In the data rows, the value 128 means zero.
Here are some points, one per row:
array([116, 147, 133, 132, 104, 147, 108, 112, 157, 102, 130, 131,  97, 132, 124, 123, 138, 114, 148, 143, 166, 166,  84, 148, 134, 108, 107, 140,  78, 143, 113,  81, 205, 107, 112, 167,  99, 139,  75, 146, 234, 149])
array([144, 113, 117, 170, 106, 195, 157, 148, 142, 100,  83, 165,  93, 146, 103, 113,  99, 142, 126,  75, 117, 135, 123, 118, 124, 114, 156,  77, 161, 133, 145, 153, 134, 126, 163, 139, 129, 122, 143, 147, 144, 153])
array([ 71,  75, 107, 191, 154, 160, 105, 132,  78, 147, 138, 137, 125,  92, 143, 164, 133, 162,  98,  89, 104, 100, 110, 164, 142, 152,  85, 199, 153,  91,  80, 184, 120, 119, 148, 162,  91, 133, 102, 140, 137, 137])
array([106, 167, 160, 171, 108, 126, 135,  91, 177, 151, 146, 135, 198, 100, 161, 122, 101, 168, 115,  96, 138, 124, 133,  90, 163, 132, 133, 126,  93, 130,  84, 171, 192, 128, 105, 120,  82, 115, 102,  69,  45, 133])
array([187, 127, 108,  93, 163,  83, 156, 194, 151, 118,  53, 195, 156, 159, 156, 134, 155,  93,  96,  68, 100, 129, 115, 102, 133, 160, 126, 150, 129, 152, 170, 112, 136, 117,  82, 146, 121, 126, 158, 106, 157,  44])
array([122,  75, 117, 109, 221, 116, 157, 129, 116, 167, 179,  98, 143, 162, 140, 100, 150, 124, 128, 107, 127, 169, 133, 151, 133, 143,  84,  97, 147,  73, 130,  59, 143, 196,  88, 112, 184,  83,  84, 139, 131,  92])
array([116, 156, 102, 111, 104, 199, 135, 106, 178, 136, 108, 111, 146, 159, 135, 111, 116, 139, 139,  81, 127, 125, 105,  58, 134, 103, 131,  71, 146, 125, 175, 174, 137, 152, 168, 126, 170, 101, 139, 143,  98, 124])
array([ 72, 110, 100,  62, 116,  66, 148,  91, 126,  98, 125, 147, 184, 132,  89, 181, 141, 162, 149, 152, 133,  98, 120, 117, 168, 171, 186, 125, 133, 170, 155, 117, 117, 124, 127, 172, 124,  77, 121, 130, 142, 124])
array([107, 105, 113, 143, 139, 109, 154, 144, 127,  99, 132, 113, 108, 113,  85,  46,  92,  98, 167, 124, 151,  69, 158,  61, 158, 130, 163, 212, 173, 148, 177,  85, 132, 146, 128, 170, 126,  93, 105,  96, 102, 140])
array([159,  89, 111, 192,  48, 125, 143, 100, 139, 118, 140, 124, 173, 149, 116,  79, 118, 153, 128, 131, 106,  68,  74, 158, 171, 142, 181, 113, 102, 163, 110,  67, 111, 148, 132, 118, 115,  98, 136, 175, 116, 125])
array([142, 147, 146, 162, 207, 130, 134, 107, 124, 178,  83,  65, 126,  71, 108, 147, 132,  80, 110, 155, 112, 156, 127,  97, 139, 178, 128,  98, 176, 158,  83, 180, 118, 137,  94,  90,  94,  79, 133, 110, 161, 121])
array([180, 155,  89,  87,  73, 149, 120, 116,  59,  82, 147, 118, 102, 154, 139, 158, 136,  71, 146, 156, 136, 177, 169,  96, 135,  74, 143, 171, 118, 124,  74, 125, 118, 123,  53, 111, 116, 111, 110, 151,  97, 183])
array([123, 138,  78, 129,  99, 121, 123, 107, 134,  66, 182, 123,  77, 137, 163, 123, 104, 102, 157, 168, 127, 133, 115, 144, 131, 133, 107,  96, 101, 140, 114, 113, 177,  88, 101, 161, 121, 108, 109, 145, 156, 131])
array([126, 118, 182,  94, 220,  97,  73,  82, 185, 152, 129, 114,  85, 137,  92, 137, 105, 129, 140, 159, 115, 111,  94, 140, 196, 149, 122, 209, 117, 177, 121, 105, 124, 119, 132,  81, 148, 117, 149, 140, 131, 112])
array([ 86, 194, 109, 147,  73, 100, 103, 119, 129, 148,  95, 118, 150, 165, 116,  95, 103, 101,  46, 100,  84, 158,  91, 130, 122, 157, 162, 128, 172, 167, 134, 161, 131, 178,  85,  84, 135, 155,  66,  46, 146, 156])
array([119, 143, 120, 125, 113, 158, 176,  96,  94, 100, 150, 128, 128,  61, 157, 165, 116,  82, 127,  75, 140, 120, 132, 208, 176,  94, 102, 135, 172, 135, 117, 141, 118,  91, 126, 121, 135, 181, 179, 105, 154,  97])
array([126, 176, 122,  92, 121, 152, 138, 146, 137, 130, 153,  63,  79, 127, 169,  72, 128, 146, 143, 127,  76, 164, 141,  80,  50, 100, 150, 164, 133, 146, 129, 146,  94, 135, 178, 151, 176, 121, 152, 125, 132, 119])
array([ 57, 126, 116, 178, 148, 142,  85, 145, 119, 146, 117, 140, 107, 123, 150, 144, 169, 115, 182, 130, 115, 105, 176, 164,  75,  52, 153, 102, 104, 171,  91, 108, 103, 158, 165, 145, 126, 151, 123, 147,  70,  61])
array([156,  47, 182, 129,  93, 142, 124, 160, 131, 122,  90,  93, 105, 180, 114, 138, 141, 112, 117, 130, 150, 115,  84, 158, 125, 102,  89, 129, 121, 124,  81, 112,  81, 174, 100, 155, 104, 173, 206,  68, 124, 139])
array([124, 152,  82,  91, 187, 149, 154, 148, 166,  91,  83, 163, 175, 137,  96,  93, 186, 177,  75, 157, 137, 115, 146, 149, 143, 164, 146, 148,  91, 169, 107, 164,  94, 133, 106, 123, 128, 129, 151, 111, 149,  88])
array([ 98, 149, 138, 142,  97,  99, 119, 200, 202, 149, 130, 102, 121,  96,  95, 151, 134, 118, 113, 149, 229, 137, 125, 113, 158, 145, 134, 126,  89,  78, 114, 154,  91, 143, 139,  82, 128, 160, 132, 122, 168,  89])
array([ 92, 205, 184,  92, 111,  89, 138,  74,  95, 129, 100, 168, 113, 140,  96, 102, 173, 149, 169, 138, 125, 113, 182, 147, 151, 110,  98, 100, 129,  75,  99, 146, 144, 168, 175, 113, 127,  90, 178, 119, 105,  87])
array([149, 166, 116, 182,  91,  98, 107,  68, 147,  67, 110, 125, 174, 145, 203, 141, 168, 137, 101, 197, 158, 143, 144, 142, 151, 114, 137, 152, 196,  69, 156,  75,  58,  85, 145, 118, 158,  90, 100, 152, 103, 117])
array([179, 116, 181,  98, 206, 135, 132, 153,  97, 102, 155, 118, 120, 104,  75, 145, 156, 125, 101, 113, 119, 147,  73, 151,  97, 106, 105,  86, 124, 156, 170, 106, 118, 119, 154, 172,  86, 129, 128,  87,  84, 163])
array([ 76, 114,  95, 118, 165,  79, 159,  93, 106, 111,  78,  69, 169, 171, 140, 126,  85, 129, 151, 154, 161, 116, 110, 127, 124, 143,  88, 137,  84, 141, 109, 133, 118, 160, 100, 144, 124, 158, 184, 119, 164, 131])
array([164, 131, 133, 115, 126, 178,  89,  86,  94, 117, 124, 195, 212,  72, 153,  88, 114,  87, 182, 154, 158, 143, 173,  75, 130, 158, 121, 171,  92, 158, 107, 117, 123, 191, 129, 121, 115, 175, 150, 116, 166, 183])
array([164, 178, 135, 125, 217, 145,  87, 145, 140,  83, 169, 142, 124, 128,  36, 159, 110, 203, 123,  77, 145, 145, 152, 134,  97, 141, 119,  92, 156, 110, 121,  75, 114, 107, 126, 160, 140, 183, 114,  86,  83, 104])
array([155, 141,  80, 121,  91, 141, 172,  82, 151, 172, 133, 139, 102,   1, 150, 139, 107, 148, 138, 146, 130, 156,  94, 190, 111,  87, 101, 162,  96, 140, 128, 146, 117,  94, 132, 105, 177, 118, 162,  49, 132, 102])
array([140, 101, 117, 133, 129, 100, 141, 133,  79, 155,  73, 161,  70, 148, 132, 109, 170, 212, 150, 108, 176, 143, 160,  93, 112, 127, 162, 124, 122, 185, 122, 160,  87, 134, 150, 101, 156, 107, 116, 125, 109, 163])
array([161, 162,  97,  94,  58,  52,  93, 145, 111, 222, 158, 119, 109, 119, 150,  76, 140, 115,  58,  90, 182, 103, 112, 150, 139, 108, 123, 121, 150, 127, 124,  95, 155, 116, 185, 169,  91, 129, 144, 144, 160, 152])
array([160, 128,  96, 127, 120, 110,  83, 148, 163, 125, 142, 105, 129, 159, 148, 151,  84, 117, 116, 139, 144, 109, 129, 143, 158, 147, 138, 115,  91, 155, 101, 137, 110,  96, 107, 135, 171, 138,  97, 124, 104, 138])
array([120,  80, 113, 113, 124,  88, 142, 148, 180, 130, 151, 144, 179, 139, 154, 105, 153,  85, 190,  62,  79, 108,  90, 139,  45, 158, 182, 142, 163,  92, 103, 140, 115,  78, 130, 101, 159,  99, 141, 139, 104, 211])
array([109, 102, 156, 132, 155, 166, 124, 114, 127, 143,  91, 134,  64,  93,  88, 127, 175, 133, 111,  96, 116, 127, 137, 111, 119, 123, 163,  95, 139, 143, 174, 124,  91, 118, 125, 131, 119, 148, 151, 171,  95, 169])
array([106, 101, 159, 106, 140, 137, 123,  43, 221,  98,  89, 175,  85, 142, 140, 123, 129, 116, 138, 174, 140, 140, 111, 116, 121, 126, 106, 102, 180,  98, 110, 162, 210, 175, 132, 128, 108, 177, 151, 140, 108,  67])
array([ 82,  67, 160, 105, 163, 152, 179, 139,  84, 135, 139, 107, 101, 149, 159,  90, 127, 122,  74, 150, 142, 141, 165, 203, 161, 162, 152, 135, 122,  83, 183,  82, 138, 178, 118, 120, 174, 111,  96, 164,  75, 136])
array([174, 100, 173, 132, 133, 102,  61, 102, 135, 131, 154, 137, 133, 164, 139, 178,  89,  85,  89, 161, 131,  93, 153, 117,  80,  79, 129, 147, 120, 115, 118, 185, 109, 140, 129, 178, 214, 133,  84, 137, 172, 131])
array([114, 133, 172, 142,  36, 108, 158, 163,  81,  89, 166, 119, 133,  35,  79, 114, 145, 127,  99, 117, 141, 147,  79,  94, 134, 149, 127,  95, 145, 132,  82, 148, 151,  72, 136, 103, 232, 170, 111, 200, 125,  77])
array([176,  93, 118, 163, 100, 130,  77, 198, 128,  51, 154, 107, 148,  78, 150, 119, 151, 185, 173, 172, 116, 112, 155, 129, 129,  83, 163,  83, 125, 122, 135, 136, 160, 169, 111,  57,  88, 116, 157, 135, 134, 115])
array([178, 126, 167, 139, 125, 124,  92, 128, 152,  98, 122, 133, 107, 146, 170, 192,  64,  86, 132,  93,  97, 166,  99, 132, 128, 174,  96, 157,  60, 114, 107, 103, 119, 111, 127, 117, 137,  97, 108, 172, 120, 114])
array([ 88, 113, 113, 101, 100, 129, 145, 172, 134, 146, 167, 174, 157, 130, 152, 120, 150, 146, 106, 109,  81, 153, 141, 108, 123, 106,  87, 103, 155, 147, 173, 137, 106, 124, 158,  94,  99, 135, 133, 184, 116, 165])
array([ 68, 120, 158, 134, 140, 163, 135, 121, 100, 149,  91, 104, 182, 156, 130, 112, 124, 148, 120,  99,  86, 186, 166, 108, 115,  82, 102, 116, 104, 126, 125,  83, 184,  51,  97, 104, 157, 139, 190, 162, 130, 187])
array([117, 132, 167, 116, 255,  91, 102, 134, 113, 162, 123, 149, 156,  91, 155, 127,  95,  80,  99, 170,  98,  59, 151, 124, 123, 118,  92, 103,  97, 165, 129, 141, 150, 120, 121,  94, 162, 132, 171, 143, 172, 174])
array([146, 165, 176,  78, 208, 109, 140, 195, 101, 117, 166, 130, 143, 112, 140, 166, 105, 112, 139, 141, 123, 174,  82, 122,  81, 118, 143, 146, 187, 137, 142, 101, 149, 119, 161, 188, 113,  95, 145, 143, 112, 115])
array([108, 129, 132, 173, 145, 172, 176, 100, 149, 129, 192, 130, 143, 129, 156, 178, 100, 182, 135,  65, 139,  84, 114,  82, 153,  77, 121, 172, 130, 130, 107, 156, 114, 167, 119, 114,  89, 138,  75, 104, 138, 120])
array([119, 114,  90, 121, 169, 130,  96, 137,  96, 143, 130, 156, 121, 123,  94, 178,  62, 133,  72, 163, 117, 197, 146, 100, 170, 171, 146,  93, 142, 116, 110, 114, 166,  96, 184,  86, 148, 111, 150,  62, 157, 125])
There is one direction along which these points spread out most. Take the direction at right angles to it along which they spread out most. Go by this last direction. Where along it does each point below lie, from 0 to 99? The average is 50, and the first point in the table lies past the average. One standard deviation of the points above along it is 16.
array([102, 158,  87, 150, 176, 125,  96, 133,  74,  92, 113, 122, 128, 161, 118, 129, 128, 147, 143, 155, 108,  92,  62, 153, 118, 157,  86, 193, 107, 100, 157, 141, 176, 139, 170, 108, 119, 211, 141, 148, 120, 130]) 56
array([117, 121, 133, 135,  43, 131, 108, 138, 143, 109, 108, 137, 155, 159,  67, 151, 160, 108, 119, 133, 145,  97, 145, 125, 131, 177, 138, 138, 141, 189, 171, 136, 114, 136,  95, 176, 180,  55, 149,  88, 130, 121]) 50
array([119, 124,  98,  99, 141, 192,  71, 165,  81, 166, 110, 147, 114, 131, 141,  66, 108, 161, 181, 133, 125, 104,  83, 180, 153, 112, 132, 141, 125,  82, 157, 138,  87,  83, 100, 164, 103, 157, 102, 116, 160,  83]) 48
array([138, 124, 142, 113,  89, 139, 174, 144, 153, 105, 102,  84, 138, 126, 160, 110, 169, 136, 158, 105,  42, 165, 186, 114, 179, 125, 101,  75, 126, 125,  80, 114,  67, 126, 193, 173, 131, 183, 106,  96, 149, 151]) 38
array([142,  87, 110, 135, 104, 110, 124,  91,  94, 182, 123, 124, 156, 167,  76, 181, 116, 101, 128, 122, 107, 154, 186, 129, 118, 121, 212, 131, 155,  90, 195,  80, 156,  71, 150,  75,  99, 132, 124,  94, 175, 104]) 46
array([144, 183,  73, 142,  88, 109, 118, 134, 108, 184, 124,  96, 103,  84, 121, 188, 123, 127, 146, 140, 113, 111,  89, 145, 127, 130, 119, 144,  89,  68, 182, 109, 135, 207,  86, 172, 142, 142, 122, 160,  97, 117]) 56
array([168, 140,  88, 112, 180, 211, 145, 134, 153, 156,  73,  91, 140, 129, 104, 153, 166,  53, 120, 128, 153, 103, 114, 128,  93, 109, 141,  88, 142, 114, 108, 151, 185, 131, 167, 130, 127,  82,  44, 125, 101, 156]) 43
array([169, 149, 140, 136,  93, 159, 160, 123, 156, 155, 132,  67, 109, 139, 176, 191,  85, 183, 148, 151, 126,  81, 135, 125, 145, 166, 145, 127, 116, 147, 129, 133, 156,  91,  78, 118, 107, 123, 108, 123, 108, 141]) 63
array([158, 173, 123, 108,  68, 136, 115, 101, 145, 119, 176, 109, 101, 126, 154, 103,  90, 112,  32, 145, 156,  84, 180, 118,  60, 166, 151, 133,  98, 125,  60, 129, 129, 100, 113, 152,  67, 137, 142, 168, 125, 119]) 64
array([115, 116, 137, 114,  63, 100, 179, 137, 130, 158, 115, 179, 138, 140,  93, 115, 135, 141, 150, 143, 104, 149, 184, 138,  71, 145,  40, 147, 181, 142, 140, 110, 115, 154, 139,  79,  84, 135,  79, 148, 123, 141]) 38
array([168, 116, 123, 203, 154, 112, 194, 142, 114, 157, 188, 192, 119, 217, 104,  89, 127, 100, 168, 182, 121, 101,  86, 113, 145, 111, 140,  92,  98, 100, 106, 141,  81,  91,  87, 145,  97, 118, 157, 137,  97, 142]) 45
array([ 94, 114, 184, 156, 116, 118, 127, 146, 128,  95, 160, 130, 100, 139, 176, 137, 182, 118, 137, 112, 218, 119, 138, 111, 127, 141, 145,  93,  74,  69, 180, 131, 121, 124, 148, 100, 100, 134, 150,  81, 151, 124]) 48
array([118, 132,  97, 127,  91, 113,  82, 126, 112, 124, 170,  95,  72, 155, 146, 123, 163, 123, 157, 139, 116, 107, 111, 138, 160, 146, 122, 146, 117, 113, 147, 127, 160, 112,  72, 181, 144, 151, 126, 125, 140, 121]) 58
array([ 84,  99, 127,  93, 119, 127, 167, 146, 123, 138, 110, 182, 131, 104,  98, 105, 132, 163, 112, 151, 121, 144, 142, 124,  82, 107,  78, 127, 140, 130, 153, 139,  86, 124, 150,  94, 109, 137,  97, 160, 138, 149]) 33
array([166, 120, 194, 150, 142, 102, 121, 126, 107, 135, 104, 104, 127, 101, 106,  73, 120, 154, 166,  79, 131, 192, 161, 155, 110, 101, 144, 139, 149, 131, 180, 187, 127, 158, 153, 126,  73,  95, 120, 172, 107, 120]) 28
